In the rows, 128 means zero.
The rows of A fall into a few groups, which share some directions, and each row is roughly a mix of its group's hidden directions.
A:
[[ 69 167  99 100 133  89 117 122 125 149 144]
 [161 128 140 113 114 136 152 140 160  75  74]
 [115 110 110  96 139 153  98 144 106 147  61]
 [120 166 141 123 121 183 178 112 160 140 108]
 [105 106 100 110 136  73  86 150 129  96 154]
 [ 91 141 142  85 175 105 148 100 109 143 161]
 [122 109 103 103  64 137  93 140 104 162 143]
 [140  91 176 141 146 126 131  80  87 112 104]
 [135 130 122 162 159  71  85 129 101  94 122]
 [190 152  88 112 116 129 140 154 131  97  97]
 [123  98 118 154 142 120 146 172 112  61 114]
 [103  96 136 100 152 146 138 104  86 142  72]
 [160 160 152 106 129 191 121 124 159 160 123]
 [147 142 182 101 132  99 150 128 145 185 139]
 [120 162 148 104 102 134 105 149 163 188 149]
 [132 157 129 143 173 188 103 169 124 114 128]
 [151 134 160 131 179 101 164 114 177 114 115]
 [141 137 127 142  82 148 119 103  80 101  79]
 [144 102 176 160 127 132  97 166 140 169 103]
 [154  91 115 144 120 200 112 126  98 118 139]
 [162 124 110 137 142  92 164 103 174  83 134]
 [130 173 134 111 115 112  98 144 191  94 126]
 [168 152 105  96  85  99  93 130 134 162 146]
 [152 133 153 146 120  97 146  71 136 119  74]
 [125 186 143  88 146 154 129  85 140 154 113]
 [155 155 169  80 135 136 181 125 113 139 148]
 [116 135 154 105  94 127 166 107 174 123  77]
 [123 127 139 143 137 144 147 120  75 154 195]
 [103 130  79 135  73 133  78 130 114 144 121]
 [ 92  95 110 171 152 127 134 138 142  77  96]
 [ 73 100 153 110 129 116 112  73 130 131 158]
 [ 76 180 108 100 141 150  91 119 111 118 138]
 [ 86 154 101 155 102 161 135 112 144  75 124]
 [ 97 102  96 111 138  92 140  86  78 114 144]
 [156 127 177  73 118 108 157 134 138 162 145]
 [108 170 176 140 117 122 107 129 144 176 164]
 [169 119 130 147 136  92 146 161 106 177  91]
 [121 190 120 153 162 129  96  92 100 111 124]
 [ 89 145 137  90 149 130 138 146  98 158 184]
 [123 151 114 129 186 141 136 117 169  74 116]
 [138 166 111 183 118 119 124 124  84 104  88]
 [132 121 104 197 133 180 101 127 118 119 135]
 [155 158  98 102  76 136 106 123 141 138 177]
 [141 157 159 119  81 176 102 138 111 150  98]
 [171 150 146 172 158 127 154 159  90 130 105]
 [167 149 113  85 149 161 173 109 150 131 155]
 [147 115 125 134 164 109  93 127  74 111  78]
 [117  93 115  94 100  90 127 175 161 103 144]
 [120 119 122 157 138 157 146 129  62 119 178]
 [100  99 100 107  99 108  97 143 182 158 132]
 [156 120  66 123 101 121  87 149 147  99 146]
 [ 93 153 155 111  78 144 143 150 114 138  78]
 [124 144 114  88 156 117 143  78 148 169 165]
 [137 138 131  93  81 104 156 186 112 134 151]
 [115 102 117 132 131 114  99 111  75 175 170]
 [117  90  93 111 182 119 106 104 116 111 167]
 [141 139 103 146 108 103  61 111  98 116 161]
 [150 117 112 172 144 162 134  75 104  93 111]
 [ 95 127 136 121 106 126 125  66  77 158 118]
 [183 107 114 141 113 104 180 119 157 115 155]
 [161 134 182 136 162 123 179 133 115 146 155]
 [ 88 121 121 128 124 132  62 106 139  95 165]
 [150 103 135 145 175 157 131 176 132  87 102]
 [103 166 115 102 157 112 111 113 187 134  96]
 [143 152  82 155 101 104 175 149 119 102 155]
 [121 129  91 139 176 157 135  97 134 144 185]
 [159 171 126 110 115 195 126 105 102 129 119]
 [169 172 148 100 126 144 170 140 119 156  93]
 [112 160 165 162 131 141  91 129 114 151 184]
 [ 99 162 140 184 161  83 146 120 124 109 122]
 [133 124 126 123 112 189 161 168 124 164 161]
 [162  98 141 115 113 166 145 139 182 164 148]
 [159 176 114 154 100  90 136 130  99  86 123]
 [170 127  96 137 131 151 152 182 113 145  86]
 [ 98 137 177 153 112 140 108 147  66 135 122]
 [122  65 112  77 121  91 117 123 133 110 110]
 [ 86 124 137 169 164 123 121 167 139 167 161]
 [131 143 130 103 113 103  77 119 168 108 179]
 [125 145 166  93 137 175 119 139 136 166 174]
 [174 161 154 148 115 164 150 124 122 114  77]
 [156 181 148 156 126 153 122 171 164 114 109]
 [154 146 135 118 125 129  71 140  86 178 148]
 [154 145 127  94 126 149  80 119 116 111 189]
 [167  96 135 105 176 107 139 164 143 109  93]
 [ 94 103  99 106 114  59 121 128 121 108 152]
 [177 133  66 113  87 134 110 143 114 133 140]
 [ 96 138 158 151 105 127 188 127 117 150  85]
 [ 90 145 123 123 103 111 111 198 130 152 154]
 [174 135 101  82 108 118 182 121 146 124 148]
 [148 172 154 156 152 166  98 121 167 158 126]
 [120  99 127 103 140  80  62 113 143 109 133]
 [141  96 153  84  92 153  87 139 135 143  91]
 [ 76 143 153 120  97 122 162 113 164 165 107]
 [163 112 158 156 115 117 105 186 113 114  91]
 [112 146 145  81 118 140  67 120 149 141 165]
 [108 117  81 155 146 116 145 169 127 114 184]
 [107 116 113  86 134 131  82 100 106 108  76]
 [125 177 104 188 101 120 146 147 108 130 154]
 [155 153 159 130 149 150 194 146 119 140  97]
 [133 113 169 126 178 126  84 143 126 116 177]
 [ 83  75 127  93 122 132 171 122 152 150 134]
 [115 144 121 142 109 139  73 121 155 125  64]
 [141 172 109 139  98 130 142 167  79  89 128]
 [121 142 134 140  77  54 124 123 109 124 114]
 [109 135 100 120 114 118 178  76 110 151 167]
 [138 104 160 118  84 134  81 133 137 142  75]
 [164 109 161 106 154  95 172 143 172 125 139]
 [111 113 130 170 101 140  68 166 144 142 106]
 [130 167 135 107 113 182 170 116 142 111  90]
 [141 106 112 169 177  76 113 112 116 115 153]
 [111 121 177 109 151 170 164 127 121 169 155]
 [113 119  94 114 116 110 200 105 133 116 162]
 [ 74 112 126  98  89  84 114 162 141 132 134]
 [120  96 101 115 120 133  77 169 141 179 132]
 [113 146 192 139 115 142  87 129 123 166  99]
 [ 86  97 123  88 135 160 100 104 149  96 157]
 [123 150 143 155  78  89 182 129 146 147 122]
 [116 142 111 144  86 168 157 102  99 149 174]
 [122 114 122 126 142 101  89  69 125 172 160]
 [156 117 148  95 173 121 169 110 160 144 165]
 [139 124 142  97 173 153 139 139 160  81  86]
 [122 128 166 144 125  76 124  73 114 165 124]
 [ 98 112  72 141  91 128  75 115 125 114 138]
 [ 78 159 135  97  82 138 111 145  92 136 104]
 [124 149 160 101 103  88 131  82 104 135  84]
 [164 134 115 146 136 130 191 142 146  75 124]]

One row of each group comes first, with its name. Which group is each row after those in?
[ 84  97 111 126 119 131  99  77 120  94 162]  S
[125 176 126 115 158  81 174 101 152 117 124]  W
[140 143 101 129 140  84 136  75 114  76 120]  R

[ 97  91 120 103 156 169 164 135  92 108 104]  R
[106 109 112 100 132 126  71 107  75 147 147]  R
[164 128 136 137 125 165 169 153 102  89  86]  R
[128 101 120  83 124  73 154 158 149 138 163]  W
[132 164 100 115 130 125 126 164 201 140 126]  W
[144 118  87 115 150 128  87 133 101 119 190]  R
[140 175 159 161 142 169 128 156 153 127  92]  R
[107 128 100 173 141 128 141  96  70  95 139]  W
[130 161 116 169  89 134 148 181  98 115 145]  W
[124 113 125  94 151 189 145  95 164 152 141]  R
[ 83 196 125 142 110 143 154 144 135 149 146]  R
